A hidden rule labels the rows of this table. It goes by one to three of the table's principal directions, not those with the most spread.
(-5, 6, -37, 34, -31, 20, -38, -25, 52, -27, -37, 53, -56, -13, -33, 1, -33, 16, -66,
 84, 64, 29, 5, 6, 21, -23, -25, 62, 7, -4, -29, -3) GB
(-1, -9, -9, -19, -11, -12, -14, -21, -21, 21, -21, -55, -4, -13, 7, 1, 33, 14, -31,
 40, 33, 9, 19, 9, 4, 14, 21, -30, -13, 42, -8, 29) TD
(8, 5, -12, 9, 39, -4, 8, 38, 14, -11, 58, 53, -33, -26, 34, 0, -19, 58, 24,
 11, -1, -12, -20, 11, -2, -11, 6, -16, 9, -16, -1, -64) GB
(6, -3, 29, -9, -15, 15, 7, -18, -51, 22, -16, -38, 47, 27, -23, -3, 32, -64, 23,
 -54, -18, -4, 43, -31, -1, 5, 25, -6, -31, 14, 6, 48) TD
(-5, -2, -9, -12, -10, -8, -20, -36, -10, 18, -34, -58, 19, 6, -5, -6, 25, -6, -36,
 35, 33, 22, 31, -6, 6, 17, 9, -15, -3, 38, 0, 32) TG
(9, 24, -14, 51, 19, -5, -10, 31, 77, -49, 9, 89, -28, -14, -19, -20, -93, -3, -19,
 18, -10, -20, -40, -31, -18, -41, -64, 70, 61, -65, 12, -52) NS
(1, -7, -16, 1, 15, -7, 4, 10, 19, -28, 31, 32, -27, -5, 18, 35, -12, 50, 21,
 35, -7, -2, -40, 23, 16, -1, -12, -15, 13, -21, -17, -38) NS
(-9, 18, 8, 23, -39, 36, -16, -15, 7, -3, -34, 34, -15, -4, -35, -25, 10, -39, -50,
 14, 37, 32, 30, -14, 10, -10, 2, 46, -21, 19, -23, 15) TG
(-10, 13, -12, 37, 39, -4, 3, 16, 46, -33, 28, 37, 24, 1, 9, 22, -45, -10, 21,
 14, -11, 24, -13, -19, 25, -7, -58, 24, 26, -46, 5, -53) PJ
(-59, -25, -12, 0, -59, 57, 7, -20, 8, 13, -20, -8, -32, 19, 5, 46, 52, 13, -10,
 -3, 22, 60, -13, 101, 51, 17, 5, 13, -69, 32, -21, 28) TD
(22, 3, 4, -36, -27, -15, -28, -41, -45, 57, -68, -76, 12, -3, -26, -77, 30, -23, -65,
 -9, 47, -17, 74, -29, -49, 9, 58, -5, -5, 64, 20, 78) NS
(25, 23, -8, 0, 32, -27, -23, -6, -1, 27, -13, -24, 27, -11, 2, -51, -25, -9, -26,
 3, 26, -11, 45, -55, -30, -2, 19, 0, 30, 10, 32, 1) PJ
(13, 12, -8, 25, 5, 6, -16, -7, 7, -9, -9, 34, 5, -12, -20, 0, -24, -31, -8,
 21, 31, 17, 39, -40, 17, -14, -12, 39, -6, -18, -16, -5) TG
(35, 16, 16, -10, 2, -13, 0, 8, -5, -17, 6, 48, -16, -4, -18, -40, -15, 10, -6,
 -2, -12, -36, -10, -36, -37, -9, 20, 3, 33, -10, -11, -17) TD
(16, -10, -15, -19, 8, -35, -14, 7, 3, 7, -4, -35, -39, -27, 12, -35, -9, 55, -41,
 38, 11, -48, -20, 8, -46, -9, 10, -31, 37, 24, 18, 5) GB
(12, 6, 15, 12, 17, 5, 4, -4, -24, 0, 11, -4, 47, 18, -13, 9, 0, -48, 35,
 -27, -16, 0, 33, -48, 11, -4, 0, 0, -8, -14, 6, 3) PJ
(-35, -17, 39, -7, -40, 50, 34, -24, -51, 10, -10, -23, 64, 49, -15, 65, 68, -87, 66,
 -77, -35, 56, 26, 22, 61, 29, 2, 5, -83, 1, -29, 47) GB
(9, 29, 6, 58, 37, 27, 16, 39, 41, -63, 65, 127, -1, -2, -6, 34, -55, -17, 59,
 0, -23, 22, -18, -41, 40, -27, -44, 50, 9, -80, -32, -96) PJ
(-49, -26, -15, 13, -47, 37, -10, -44, 10, -6, -42, -36, -3, 14, -21, 30, 40, -23, -39,
 39, 41, 64, 23, 48, 48, 10, -37, 24, -45, 33, -25, 39) GB
(12, -46, 64, -103, -64, -8, 43, -21, -124, 62, -31, -127, 28, 55, -9, -6,
 107, -18, 50, -127, -89, -81, -19, 45, -60, 36, 99, -93, -42, 61, 22, 125) PJ
(43, 12, 31, -23, 13, -23, 11, 17, -38, 8, 15, 2, 14, 6, -7, -34, -4, -7, 26,
 -46, -44, -64, -7, -48, -49, -6, 42, -28, 27, -7, 17, 5) TD
(32, 18, -34, 2, 39, -26, -28, -4, 19, 5, 9, 20, -11, -12, 13, -10, -44, 46, -5,
 44, 33, -11, 14, -30, -7, -7, 25, -4, 34, -14, 14, -29) NS
(20, -12, -25, -56, -2, -34, -25, -42, -29, 40, -29, -75, -8, 6, 16, -13, 32, 65, -26,
 41, 35, -15, 16, 19, -20, 28, 68, -60, 10, 52, 10, 38) PJ
(-42, -2, -1, 28, 11, 24, 23, 15, 41, -34, 29, 48, 9, 2, 15, 33, -4, -8, 23,
 -4, -10, 58, -20, 36, 44, 8, -65, 29, -14, -29, -20, -51) NS
(49, 1, 8, -37, 22, -51, 5, 30, -27, 17, 20, -25, -16, -8, 22, -10, -21, 46, 28,
 -21, -49, -94, -51, -19, -59, -6, 52, -58, 45, -11, 31, 6) PJ
(-10, 5, -21, 17, 6, 17, -2, 9, 34, -15, 23, 45, -26, 12, 12, 29, -23, 39, 16,
 13, -3, 9, -36, 29, 20, -7, -1, 8, 5, -22, 3, -35) TG
(23, 3, -31, -13, 49, -36, -26, -29, -4, 9, 6, -32, 24, -5, 15, -15, -6, 38, -10,
 59, 43, 9, 49, -35, -1, 14, 14, -34, 28, 16, 9, -18) TG
(11, -12, -1, -38, -11, -29, 0, 10, -26, 43, -16, -66, -20, -14, 22, -12, 11, 30, -9,
 -20, -10, -50, -21, 26, -39, 5, 45, -39, 3, 26, 29, 43) NS
(-17, 1, -16, 53, 21, 24, 2, 9, 37, -52, 41, 59, 2, 4, 1, 76, -27, -7, 37,
 46, -3, 39, -19, -6, 67, -15, -58, 21, -8, -48, -28, -55) TD
(15, 4, -17, 25, 11, -8, -14, 4, 32, -44, 12, 54, -32, -19, -15, 5, -37, 20, -16,
 65, 18, -6, -13, -23, 6, -23, -34, 22, 29, -26, -26, -36) TG
(40, 10, 2, -2, 6, -24, -12, 10, -7, -2, -4, 9, -16, -11, -15, -24, -34, 4, -7,
 6, -9, -58, -8, -45, -39, -23, 20, -1, 35, -14, 12, 7) GB
(-49, -15, 12, 10, -29, 33, 17, -23, -1, -10, -16, -24, 40, 26, -8, 53, 42, -55, 14,
 -10, -6, 69, 7, 32, 58, 24, -42, 15, -47, 6, -26, 21) TD
(30, -16, 34, -55, -11, -31, 18, 6, -60, 38, -12, -81, 21, 27, -4, -28, 18, -8, 29,
 -85, -70, -92, -24, -8, -70, 4, 55, -54, 18, 14, 47, 66) PJ
(5, 7, 22, -11, -18, 2, 6, 2, -22, 14, -17, -6, 8, -4, -10, -22, 18, -29, -9,
 -28, -4, -4, 12, -11, -15, 5, 17, 4, -11, 13, -5, 21) TD
(-11, -19, 0, 1, -87, 36, -24, -41, -21, 11, -71, -33, -42, 6, -49, 10, 37, -31, -61,
 30, 38, 4, 14, 23, 11, -13, 20, 26, -44, 45, -27, 88) TD
(20, 13, -58, 30, 90, -32, -22, 19, 53, -28, 72, 37, -11, -9, 47, 43, -72, 92, 37,
 82, 11, -9, -29, -19, 25, -15, -13, -33, 57, -47, 25, -96) TD
(13, 9, -7, 11, 39, -22, 10, 49, 39, -27, 51, 47, -36, -16, 26, -14, -49, 61, 13,
 4, -37, -49, -67, 5, -34, -21, -16, -14, 56, -34, 24, -64) TG
(5, 15, -47, 51, 51, -5, -21, 12, 67, -52, 43, 89, -28, -27, 14, 34, -66, 46, 3,
 93, 39, 32, -9, -18, 43, -22, -52, 31, 31, -52, -23, -90) TG
(8, 22, -8, 17, -14, 19, -13, 3, 21, 2, -10, 55, -23, 0, -12, -2, -26, -1, -9,
 -1, 16, 6, -3, -6, 5, -12, 21, 36, -3, -15, -4, -7) TD
(5, 18, -3, 22, 24, -8, -13, -10, 16, -13, -5, 12, 32, -8, -12, -17, -20, -32, -16,
 26, 24, 28, 39, -50, 9, -1, -32, 24, 17, -9, -5, -20) GB
(-53, -36, -8, 8, -72, 50, 10, -5, 18, -10, -24, 5, -60, 5, -11, 47, 29, 8, -17,
 2, 5, 27, -42, 100, 34, -7, -24, 32, -54, 11, -27, 35) TG
(-37, -26, 50, -18, -91, 60, 22, -48, -64, 25, -66, -53, 47, 51, -54, 21,
 85, -115, 10, -86, -17, 42, 47, 25, 30, 21, 10, 30, -92, 36, -27, 108) NS
(-17, -36, 5, -54, -72, -11, -1, -13, -21, 34, -61, -88, -63, -16, -4, -43, 53, 40, -78,
 2, 8, -41, -35, 81, -56, 10, 26, -26, -7, 73, 7, 83) NS
(1, -3, 21, -29, 10, -5, 22, 5, -28, 25, 8, -23, 32, 18, 12, -22, 20, -8, 32,
 -71, -32, -11, 9, 7, -23, 18, 24, -20, -6, 5, 22, 10) NS
(-30, -17, 22, -30, -18, 15, 35, 2, -27, 18, 10, -32, 26, 26, 24, 44, 52, -7, 50,
 -57, -42, 22, -26, 56, 24, 35, 15, -33, -42, 9, -5, 17) TD
(0, 17, 6, -2, 22, -9, 6, 0, 13, -1, 1, 18, 36, 5, 5, -20, -12, -18, 10,
 -24, -4, 23, 15, -18, -3, 15, -12, 16, 14, -16, 5, -22) NS
(30, -10, 4, -41, 33, -42, 9, 14, -42, 30, 26, -55, 14, -3, 34, 2, 8, 36, 41,
 -24, -31, -55, -10, -7, -32, 11, 47, -68, 15, 6, 28, 8) TG
(1, -2, 34, -5, -20, 19, 23, 4, -42, 19, -8, -4, 39, 19, -13, 28, 19, -72, 54,
 -80, -35, 1, 18, -12, 15, 6, 18, 14, -46, -18, -6, 38) TG
(13, 16, 11, 8, 35, -13, 2, 0, -11, 10, 8, -19, 65, 18, 1, 0, -17, -46, 34,
 -35, -21, 0, 28, -55, 1, 5, -3, -4, 12, -19, 26, -3) TD
(22, 22, -24, 10, 67, -60, -5, 51, 68, -33, 48, 36, -33, -40, 41, -32, -77, 83, -18,
 52, -18, -48, -75, -14, -46, -15, -39, -19, 100, -38, 30, -88) TD
(-20, -4, -37, 72, -13, 40, -31, -12, 47, -55, 4, 60, -47, -20, -26, 56, -26, -3, -35,
 113, 59, 49, 7, -5, 70, -37, -62, 50, -18, -16, -47, -30) TD
(10, 0, -11, 2, 23, -12, -7, -6, 13, -10, 8, -3, 10, 14, -3, -12, -24, 14, 4,
 6, -8, -17, 0, -16, -15, -7, -9, -4, 31, -12, 22, -12) PJ
(-46, 9, 0, 45, -27, 66, 1, -21, 17, -11, -12, 50, 25, 15, -17, 51, 21, -67, 9,
 -1, 37, 106, 45, 15, 87, 9, -31, 64, -72, -9, -43, -6) TD
(-22, -2, -13, -15, -3, 17, 13, 2, 24, 5, 12, 43, -25, 7, 22, -7, 7, 50, 9,
 -22, 8, 30, -15, 65, 6, 18, 12, 12, -12, -1, -4, -30) TG
(-11, 8, -9, -1, 38, -20, 3, 6, 20, -11, 27, -4, 18, -13, 33, -1, 6, 30, -3,
 35, 9, 31, -6, 3, 12, 21, -23, -28, 20, 6, -4, -48) TG
(13, 11, -31, -11, 48, -43, -15, 15, 41, 4, 19, -2, -22, -23, 35, -50, -40, 81, -32,
 37, 16, -24, -21, 5, -43, 1, 0, -23, 65, 3, 37, -48) TD
(-4, -24, 14, -15, -52, 12, -4, -22, -37, 10, -38, -51, -16, 3, -28, 2, 43, -24, -28,
 5, 4, -15, 8, 13, -6, -4, 13, -9, -29, 38, -14, 67) PJ
(-64, -27, -7, 14, -73, 60, -6, -38, 1, 6, -51, -25, -23, 0, -22, 24, 65, -31, -55,
 28, 57, 83, 33, 72, 56, 11, -25, 37, -80, 53, -41, 50) PJ
(-21, 12, 20, 2, -4, 18, 22, -6, 3, -13, 2, 43, 40, 9, 0, 25, 21, -44, 29,
 -24, -3, 68, 15, 3, 45, 30, -24, 29, -31, -19, -41, -22) TG
(-6, -9, -30, 20, 1, 6, -20, -13, 29, -37, 7, 34, -45, -21, -6, 11, -7, 43, -36,
 91, 48, 24, 2, 12, 24, -13, -31, 11, 6, 5, -34, -31) NS
(22, -1, 23, -61, 8, -47, 9, -2, -55, 59, -17, -110, 42, 12, 25, -27,
 31, 2, 12, -55, -39, -54, -7, -8, -53, 30, 62, -73, 18, 36, 47, 54) TG
(-40, -13, 25, 1, -32, 37, 28, 0, -8, -3, -5, 6, 12, 11, -7, 7, 42, -39, 8,
 -46, -14, 42, 5, 41, 22, 14, -25, 21, -46, 10, -21, 11) GB
(2, -18, -6, 3, -18, 20, -6, -14, -30, -7, 12, -9, -17, 10, -5, 59, 29, 11, 21,
 37, 6, 0, -2, 9, 38, -6, 23, -30, -35, 12, -27, 15) TG
(4, -18, -33, 2, -5, -4, -15, 0, 18, -22, 14, 15, -63, -13, 9, 39, -11, 72, -8,
 73, 17, -17, -41, 34, 14, -14, 2, -18, 8, -2, -18, -15) NS
(-6, -9, -13, -7, 31, -24, 7, 26, 23, -13, 34, 1, -30, -27, 33, -25, -9, 66, -14,
 26, -3, -17, -32, 29, -25, -1, -21, -28, 33, 6, 12, -45) GB
(10, -5, -13, -14, 39, -38, 7, 40, 18, -2, 42, -4, -38, -32, 41, -31, -21, 81, -6,
 15, -15, -48, -46, 22, -44, -6, -1, -43, 45, 2, 27, -44) PJ
(-8, 13, 19, 6, -46, 29, -13, -33, -20, 16, -58, -2, 19, -1, -40, -26, 35, -74, -48,
 -3, 44, 48, 65, -25, 15, 9, 7, 45, -41, 33, -31, 47) TD
(-35, -13, 3, -3, -45, 33, 4, -17, 0, 14, -34, -11, -12, 5, -12, -9, 35, -18, -29,
 -19, 22, 38, 17, 49, 12, 9, -4, 27, -42, 29, -11, 34) NS
(44, 10, 9, -16, 32, -51, 1, 19, -5, -12, 15, -6, 8, -7, 3, -18, -36, 12, 15,
 0, -40, -67, -32, -50, -47, -9, 3, -27, 61, -26, 19, -12) GB
(0, 15, 4, 61, -23, 33, -16, -2, 25, -42, -16, 64, -8, -7, -51, 14, -33, -69, -23,
 33, 20, 20, 18, -51, 31, -37, -50, 73, -8, -31, -32, -3) TD
(-7, 15, -19, -4, 19, 1, -1, 17, 35, 17, 14, 38, -23, -9, 30, -33, -21, 52, -8,
 -15, 16, 13, -9, 34, -15, 6, 18, 11, 12, -2, 21, -41) PJ
(34, 14, 22, -14, 28, -31, 2, 9, -29, 13, 4, -20, 33, -7, -4, -53, -6, -22, 1,
 -29, -16, -39, 27, -61, -46, -2, 17, -18, 29, 4, 22, 3) PJ
(-19, -20, -26, 3, -15, -4, -14, -13, 11, -7, -11, -32, -32, -23, 11, 36, 16, 31, -34,
 77, 37, 22, -11, 35, 30, 3, -22, -13, -13, 22, -24, 9) NS
Which label does each new row get?
(4, 1, 24, -11, 17, -22, 19, 19, -7, 1, 9, -33, 31, 9, 5, -26, -5, -18, 13,
 -46, -50, -36, -22, -16, -38, 2, -16, -20, 31, -7, 31, 3): TD
(1, 7, -46, 7, 54, -10, -11, 13, 33, -1, 50, 38, -23, -18, 51, 28, -27, 86, 23,
 50, 33, 23, -7, 24, 29, 5, 14, -22, 8, -16, 3, -72): NS
(11, -18, 51, -69, -43, -6, 27, -3, -93, 70, -31, -90, 25, 16, 0, -32,
 73, -35, 21, -112, -43, -49, 16, 17, -50, 26, 84, -48, -43, 50, 22, 93): NS
(-3, 6, 55, -31, -53, -1, 12, -19, -50, 49, -82, -67, 55, 3, -40, -71,
 43, -115, -40, -94, -7, 2, 59, -28, -43, 20, 11, 34, -28, 37, 8, 97): TG
(4, -12, 29, -65, -41, -2, 7, -50, -78, 67, -59, -101, 61, 43, -13, -11,
 71, -49, 14, -77, -10, 3, 51, 5, -14, 44, 73, -32, -44, 50, 12, 100): NS
(24, 27, 6, 25, 11, 4, -11, 6, 2, -5, -2, 45, 14, -8, -20, -16, -31, -41, 1,
 -4, 13, 0, 33, -61, 1, -17, 2, 36, 5, -23, -5, -11): GB
(34, 10, -10, 0, 20, -17, -24, -17, -20, 0, 3, 0, 6, -10, -7, 0, -4, 7, -5,
 51, 31, -6, 37, -54, 5, -4, 26, -18, 10, 7, -13, -6): PJ
(34, 29, -5, 15, 47, -27, -2, 33, 50, -38, 34, 82, -17, -7, -2, -55, -76, 38, -1,
 2, -25, -46, -36, -43, -52, -24, -21, 20, 84, -48, 23, -73): TD
(43, 24, -49, 25, 97, -48, -16, 50, 61, -46, 96, 87, -47, -36, 54, 23,
 -89, 124, 34, 91, -1, -41, -64, -28, -3, -25, -6, -38, 84, -61, 10, -127): TD
(-6, -9, 0, 28, -43, 24, -12, -10, 12, -32, -25, 25, -36, -4, -42, 16, -6, -25, -33,
 39, 13, -1, -9, -2, 14, -27, -32, 39, -9, -4, -30, 23): PJ
(20, -20, -8, -25, -30, -3, -18, -28, -39, 15, -21, -44, -29, 9, -15, 13, 26, 25, -12,
 30, 12, -36, 2, 7, -9, -5, 50, -35, -11, 32, -5, 51): PJ
(-15, -20, -3, -32, -5, -7, 12, -5, -24, 29, 0, -49, 3, -4, 31, 22, 39, 23, 14,
 -10, 3, 13, 0, 47, 12, 27, 22, -36, -31, 25, -3, 20): TG
(15, 2, 6, -11, -14, 11, 5, 0, -17, 12, 0, 17, -4, 24, -7, 20, -6, -2, 38,
 -42, -26, -24, -14, 3, -2, -3, 42, 1, -12, -18, 7, 17): PJ
(16, -26, 4, -51, -34, 4, 12, -12, -46, 26, -6, -20, -27, 30, 0, 21, 28, 38, 41,
 -47, -30, -47, -26, 47, -19, 8, 72, -34, -24, 9, 4, 48): TG
(17, -5, 18, -28, -11, -13, -2, -16, -41, 27, -25, -54, 22, 11, -16, -36, 22, -23, -9,
 -32, -8, -31, 28, -23, -36, 5, 31, -20, 1, 28, 18, 48): GB
(15, 4, 10, -32, 16, -18, 5, -9, -28, 22, 1, -28, 31, 11, 10, -23, 19, 4, 15,
 -27, -8, -7, 22, -13, -19, 21, 33, -31, 6, 15, 12, 6): PJ
(-39, -8, 8, 34, -15, 28, 18, 0, 33, -47, 1, 38, 16, 8, -15, 49, -1, -48, 14,
 8, -13, 57, -17, 17, 54, 3, -82, 46, -19, -34, -38, -19): TG
(5, -31, 42, -85, -48, -8, 27, -18, -95, 69, -33, -109, 20, 28, 5, -20,
 89, -8, 23, -98, -42, -44, 7, 43, -45, 37, 89, -68, -44, 63, 19, 98): NS
(0, -40, 1, -57, -48, -9, -6, -34, -59, 41, -40, -107, -26, 7, -2, -6,
 68, 31, -30, 7, 9, -35, 3, 48, -26, 16, 57, -60, -26, 71, 5, 85): GB
(-8, 1, -26, 38, 10, 14, -3, 35, 49, -47, 44, 94, -77, -42, 15, 25, -31, 60, -10,
 70, 24, 11, -42, 28, 27, -27, -35, 22, 5, -26, -37, -72): GB
(18, -6, -8, -30, 5, -10, -1, -16, -19, 12, 6, -11, 3, 25, 9, 21, 7, 36, 35,
 -6, -12, -17, -9, 10, -1, 14, 47, -34, 2, -1, 5, 7): GB
(-67, -7, -11, 40, -51, 74, -1, -14, 33, 0, -28, 40, -25, -7, -14, 8, 29, -33, -42,
 1, 60, 98, 39, 67, 58, 1, -37, 76, -76, 22, -33, 6): NS
(15, 2, 10, -23, 33, -40, 15, 30, -3, 13, 19, -30, 10, -11, 26, -37, -15, 23, 10,
 -35, -39, -50, -29, -7, -52, 3, 4, -34, 42, -4, 39, -11): GB
(27, 6, -16, 14, 28, -18, -7, 26, 26, -27, 35, 43, -38, -8, 5, -1, -52, 50, 10,
 26, -18, -53, -44, -15, -24, -30, -2, -7, 48, -32, 16, -41): TD
(-46, -8, -17, 58, -61, 77, -17, -29, 41, -40, -30, 71, -42, 7, -48, 37, 5, -34, -41,
 50, 54, 77, 19, 34, 68, -22, -50, 86, -54, -1, -53, 5): TD
(-12, -24, 7, -44, 4, -24, 15, -15, -28, 22, -4, -88, 33, 19, 23, 7, 42, 16, 15,
 -19, -26, -7, -11, 32, -11, 32, 10, -58, 1, 29, 18, 30): PJ
(16, -27, -15, -27, -17, -20, -26, -31, -52, 38, -28, -110, -7, -1, 0, 20,
 35, 17, -20, 42, 22, -37, 19, -1, -6, 0, 48, -61, -15, 52, 14, 72): PJ
(-43, 8, -52, 79, 24, 29, -8, 46, 126, -80, 55, 127, -91, -40, 20, 23,
 -75, 79, -35, 96, 32, 44, -73, 56, 40, -38, -102, 62, 34, -50, -21, -122): TD
(20, 26, 15, 36, 25, 7, -3, 16, -7, -9, 21, 32, 32, -3, -13, 1, -25, -52, 22,
 -11, -8, -3, 26, -72, 9, -20, -5, 15, 3, -25, 3, -21): TG
(47, 13, -24, -35, 79, -65, 6, 52, 29, -6, 74, 37, -45, -20, 59, -47, -58, 127, 26,
 8, -36, -86, -74, 7, -74, -5, 38, -65, 94, -26, 47, -88): TD
(-5, 4, -9, 18, 8, 19, 0, 9, 10, 5, 16, 19, 0, 13, 6, 19, -18, 0, 26,
 -22, -9, 1, -4, 6, 14, -10, 7, 10, -10, -18, 17, -11): TD
(-9, -16, -22, 30, -7, 9, -7, 18, 28, -29, 17, 23, -52, -17, 1, 43, -27, 29, -3,
 47, 1, -15, -42, 25, 19, -30, -33, 10, 1, -20, -9, -14): NS
(-22, -36, 44, -62, -98, 25, 18, -17, -83, 70, -70, -106, -24, 4, -18, -47,
 104, -31, -46, -82, -5, -27, 16, 69, -47, 18, 68, -25, -71, 95, 4, 127): PJ
(1, 34, -64, 85, 99, -19, -32, 33, 109, -61, 66, 93, -12, -41, 31, 15,
 -111, 52, -11, 115, 46, 37, -6, -47, 39, -34, -90, 38, 69, -66, 9, -127): PJ
(6, 2, -7, -21, 9, -19, 2, 5, 10, 6, 3, -1, -9, -2, 17, -9, -7, 36, 1,
 -1, -7, -12, -24, 17, -17, 11, 13, -14, 21, -2, 9, -10): GB
(1, 20, 51, 8, -19, 19, 14, 3, -39, 28, -30, -15, 64, 10, -31, -35,
 18, -118, 5, -92, -21, 8, 54, -56, -11, 1, 3, 36, -31, 3, 9, 45): TD
